A single turn carries every row of the set below to another of its rows. Some are shown first; where does it send the rows asked next?
ter: [+0.63, -1.16, -0.27, +1.37, +1.11, +2.70, -0.68, +1.44, +1.21, -0.10, +0.22, +0.05, +0.99, -0.21, +1.35, -0.79, +3.44, +2.50]
sir: [-1.07, -0.57, -0.94, +4.89, -1.80, +0.07, -2.03, +0.61, +1.88, +0.31, +1.83, -4.53, +1.47, -1.17, -1.85, -0.44, +0.55, +1.49]
Mas: [+0.58, +1.72, -0.42, +1.35, +0.42, -1.29, -4.16, -0.20, +0.15, +1.24, +3.10, +1.44, +2.68, +1.25, -2.63, +1.27, -0.51, +2.47]
fufit: [+4.65, +0.19, +1.52, +1.87, -1.62, -1.73, -0.70, -1.49, +1.44, -1.68, +1.23, -0.83, +2.05, -0.97, -2.32, +0.83, +1.20, +2.40]
Katot: [+3.46, -0.31, +0.21, +2.46, +0.11, -1.94, -1.24, -1.40, +0.55, -0.85, +0.27, -1.32, +4.33, -0.77, -2.75, +2.30, -1.40, +2.76]
duz: [-0.34, -1.24, +0.17, -0.22, +1.09, +1.67, -0.76, -0.64, -1.90, -1.27, -0.14, +0.03, +3.29, -2.16, +1.53, -0.24, +0.84, +2.50]
nepe: [-0.25, -0.25, +0.74, +2.97, -3.28, -0.89, -1.43, -1.53, +0.20, -1.09, +2.43, -4.31, +0.96, -3.22, -1.16, -1.24, +1.32, +1.37]
Kiba: [-2.45, +1.23, -1.71, +1.62, +0.34, -0.14, -3.04, -1.07, -0.85, +3.33, +2.57, -1.23, +2.09, -0.12, -2.28, -2.17, -0.24, +2.83]
kagi: [+0.99, +1.92, -1.11, +1.38, +0.94, -0.80, -3.47, -0.02, -0.54, +1.35, +2.36, +1.55, +2.67, +2.28, -2.85, -0.56, -0.03, +2.87]
fos: [-1.08, -1.82, +0.40, +1.77, +1.37, +1.13, -0.94, +1.65, +1.48, -0.83, +0.74, -0.20, +0.26, -0.06, +1.06, -0.71, +3.24, +2.76]
takif: [+0.51, +2.25, -1.05, +2.17, -1.24, +0.47, +2.16, +0.40, -0.08, +0.19, +2.19, -1.61, +0.97, +1.87, -2.44, +0.46, +3.28, -0.93]
nok: [-1.15, +0.20, +0.26, -1.35, -0.49, +0.21, +1.05, -2.19, -2.31, -0.15, +3.58, -3.67, +3.08, -1.28, -0.57, +0.09, +0.59, +0.13]
Mig: [+1.58, +1.15, -1.32, +1.28, +0.13, +2.00, +0.72, +0.18, +1.66, -1.66, +2.45, -1.24, +2.28, +3.59, -1.82, +0.56, +2.46, +0.46]
Didat: [+1.65, +1.21, -0.64, -1.44, -0.25, -0.75, +1.27, -1.24, -3.04, +1.13, +2.76, -2.67, +2.41, -1.33, -1.33, +1.21, +0.14, -0.63]
fasu: [-3.28, +1.45, -1.01, +2.16, -0.38, -0.68, -2.73, -1.56, +0.48, +3.17, +2.73, -0.81, +2.17, -0.42, -2.68, -0.68, +0.14, +2.78]
nini: [-0.53, +0.25, -1.22, +4.75, -2.58, -0.50, -0.62, -0.33, +1.20, +0.82, +0.64, -3.49, +0.53, -1.84, -2.38, -1.32, +1.92, +1.89]
Gefot: [-0.38, -0.13, -1.36, -1.60, +0.62, +1.25, +0.76, -2.10, -1.30, +0.47, +2.79, -4.63, +3.07, -1.00, -0.29, +0.14, -0.55, +0.51]
zef: [+4.40, +0.39, -0.34, +1.76, -1.12, -2.28, -1.96, -0.61, -0.99, -0.96, +1.01, -0.67, +3.14, -1.66, -2.33, +1.55, -0.95, +2.30]
dap: [-0.56, -2.22, +1.01, -0.44, +1.96, -0.18, -0.75, -0.62, -1.42, -1.35, +0.24, +0.04, +2.75, -1.66, +1.26, +0.37, +0.75, +3.31]
zaz: [+2.52, +1.30, +0.29, +0.59, +0.12, +0.77, +1.22, +0.79, +1.84, -0.66, +3.50, -1.18, +1.45, +2.70, -1.77, +0.65, +3.53, +0.33]

Gefot turns into sir
nok turns into nini
Now find these:
fasu turns into ter
nepe turns into takif
fos turns into kagi

A single turn carries every row of the set below to another of its rows. Some are shown first; where does it send the rows asked next?
pon: [-3.37, -0.23, -4.10, -2.67, +1.58, +1.86, +0.97, +2.12, +1.98, +0.39, +0.19, +0.58, +1.31, +1.00]
Zivud: [-4.11, +1.76, -2.41, -2.51, -1.99, +1.79, +0.08, -1.82, +2.04, +0.35, +2.69, +0.66, +1.06, +0.84]
Pegut: [-1.02, +1.39, -1.03, +2.92, -0.43, +1.70, +0.63, +2.01, +0.81, +2.86, -0.11, +1.18, -0.48, -2.21]
gula: [-6.28, +2.60, -2.04, -1.74, -2.08, +1.86, -0.32, +0.21, +0.66, +0.83, +2.11, -0.87, +0.90, +0.02]
Gamon: [-1.46, +1.25, -1.73, +2.71, -0.43, +3.08, +0.93, +2.05, +1.38, +2.33, -0.30, +0.64, -0.22, -2.72]
Gufid: [-3.36, +0.01, -2.15, +3.12, +3.14, +1.27, +0.41, +1.74, -0.85, +1.01, +1.66, +3.35, +2.96, +1.10]
gepok: [-4.40, +1.41, -1.65, +3.02, -1.30, +1.33, -0.37, -0.07, -1.68, +1.15, +4.99, +3.14, +1.25, +0.02]
Rora: [-2.40, -1.22, -2.83, +2.26, +3.33, +0.95, +1.39, +1.81, -0.11, -0.05, +1.92, +3.47, +1.08, +1.14]
ril: [-3.49, -0.24, -3.56, -2.17, +2.63, +2.33, +1.87, +2.69, +0.94, +0.45, +1.14, +0.06, +1.04, +1.22]
Vita: [-5.63, +1.80, -0.38, +3.26, -0.94, +0.97, -0.28, -0.43, -1.67, +0.50, +4.09, +2.01, +0.51, +0.23]
Kizo: [-4.42, +0.95, -1.84, +2.55, -0.79, +0.51, -0.60, -0.91, -1.52, +0.75, +4.22, +3.96, +0.77, +0.91]
Tofar: [-3.13, -0.30, -3.06, -1.63, +1.89, +2.76, +1.84, +0.88, +1.63, -0.15, -0.63, +0.00, +0.15, +1.91]
Lov: [-5.20, +2.47, -3.14, -2.07, -2.74, +2.23, -0.60, +0.50, +0.64, +1.52, +3.17, +0.08, +1.39, -0.17]
Sikib: [-1.82, +2.20, -1.28, +1.61, -2.14, +1.86, +0.18, +1.38, +1.17, +3.11, +0.00, +0.31, -0.39, -2.33]
remos: [-5.61, +2.22, -2.89, -2.87, -1.63, +2.10, +0.05, +0.23, +0.25, +1.47, +3.05, -0.11, +0.83, +0.96]
rif: [-2.99, -0.69, -2.19, +2.47, +3.45, +1.43, +1.76, +1.88, -1.22, +0.42, +3.19, +2.91, +0.86, +1.05]
Sobo: [-3.02, +0.22, -3.91, -2.12, +1.72, +2.57, +1.36, +3.16, +1.83, +0.59, +0.70, -0.09, +1.78, +0.27]
garu: [-2.51, -0.99, -1.82, +2.95, +2.90, +1.98, +1.94, +0.19, -0.56, -0.48, +1.27, +2.59, +0.00, +2.09]
fozo: [-2.05, -0.21, -3.09, -2.09, +2.06, +2.15, +1.78, +0.39, +2.92, -0.34, +1.00, +0.74, +1.23, +0.94]
Gota: [-5.60, +2.51, -2.92, -1.86, -1.46, +1.94, -0.92, +0.37, +0.42, +2.03, +1.15, +0.32, +3.16, +0.97]
Pora: [-5.30, +2.09, -1.43, +2.39, -0.94, +1.09, -1.30, -0.52, -1.68, +1.83, +3.15, +3.03, +2.76, +0.99]
simi: [-3.45, -0.41, -1.39, +3.33, +3.57, +1.23, +1.55, +2.18, -0.41, -0.28, +1.81, +2.01, +0.81, +0.51]
mukov: [-5.11, +1.57, -1.49, +1.80, -0.98, +1.22, -0.17, -0.58, -2.10, +1.22, +5.17, +2.71, +0.70, +1.00]
vumo: [-1.54, +1.90, -0.84, +2.90, -1.70, +1.59, +0.14, +1.31, +0.45, +3.03, +0.61, +1.05, -0.49, -2.28]
Sodi: [-2.32, +2.15, -1.46, +2.66, -2.14, +3.01, +0.21, +1.01, +0.85, +2.72, +0.50, +0.73, -0.24, -2.85]
nit: [-2.23, -0.73, -2.54, +2.96, +3.29, +1.80, +1.47, +2.57, -0.38, +0.28, +2.64, +2.91, +1.56, +0.22]
zafi: [-3.57, +1.22, -1.27, +1.95, -1.12, +1.09, -0.02, -2.41, -0.05, +0.02, +4.57, +3.22, +0.85, +0.88]
tovon: [-4.12, +0.38, -2.75, -1.53, +2.36, +2.11, +1.44, +2.97, +1.83, +0.05, -0.04, -0.98, +0.96, +0.33]
lotom: [-3.64, +0.27, -3.33, -1.12, +2.53, +2.07, +0.64, +2.56, +1.25, +1.17, -0.48, +0.66, +3.21, +1.15]
devap: [-5.14, +1.78, -2.45, -1.85, -2.22, +2.36, +0.20, -1.54, +0.59, +0.67, +1.17, -0.17, -0.14, +1.77]
fal: [-1.50, -0.93, -1.94, +2.20, +2.83, +1.37, +1.52, -0.12, +0.82, -0.64, +2.82, +3.35, +1.04, +1.13]
nivuv: [-5.36, +1.97, -3.12, -2.14, -2.67, +1.46, -0.87, -0.62, +0.53, +1.14, +2.62, +0.90, +0.95, +0.70]
meliz: [-1.13, +1.49, -1.39, +1.52, -0.79, +1.95, +0.72, +2.27, +1.48, +2.95, -0.72, +0.27, -0.40, -2.27]
nipi: [-1.73, +1.39, -1.35, +3.59, -1.03, +2.82, +0.62, +1.38, +0.70, +2.47, +0.47, +1.31, -0.28, -2.80]
zuned: [-4.47, +1.25, -1.06, +2.58, -1.18, +1.56, +0.07, -2.11, -1.49, +0.18, +3.16, +2.73, -0.25, +1.79]
bote: [-2.04, +1.79, -1.91, +1.74, -1.69, +3.21, +0.44, +1.66, +1.56, +2.66, -0.37, +0.09, -0.25, -2.83]

simi turns into tovon
Gamon turns into bote
Kizo turns into Rora
Now find these:
Zivud turns into zafi
remos turns into mukov
nit turns into Sobo
devap turns into zuned
Pora turns into Gufid
Sikib turns into vumo

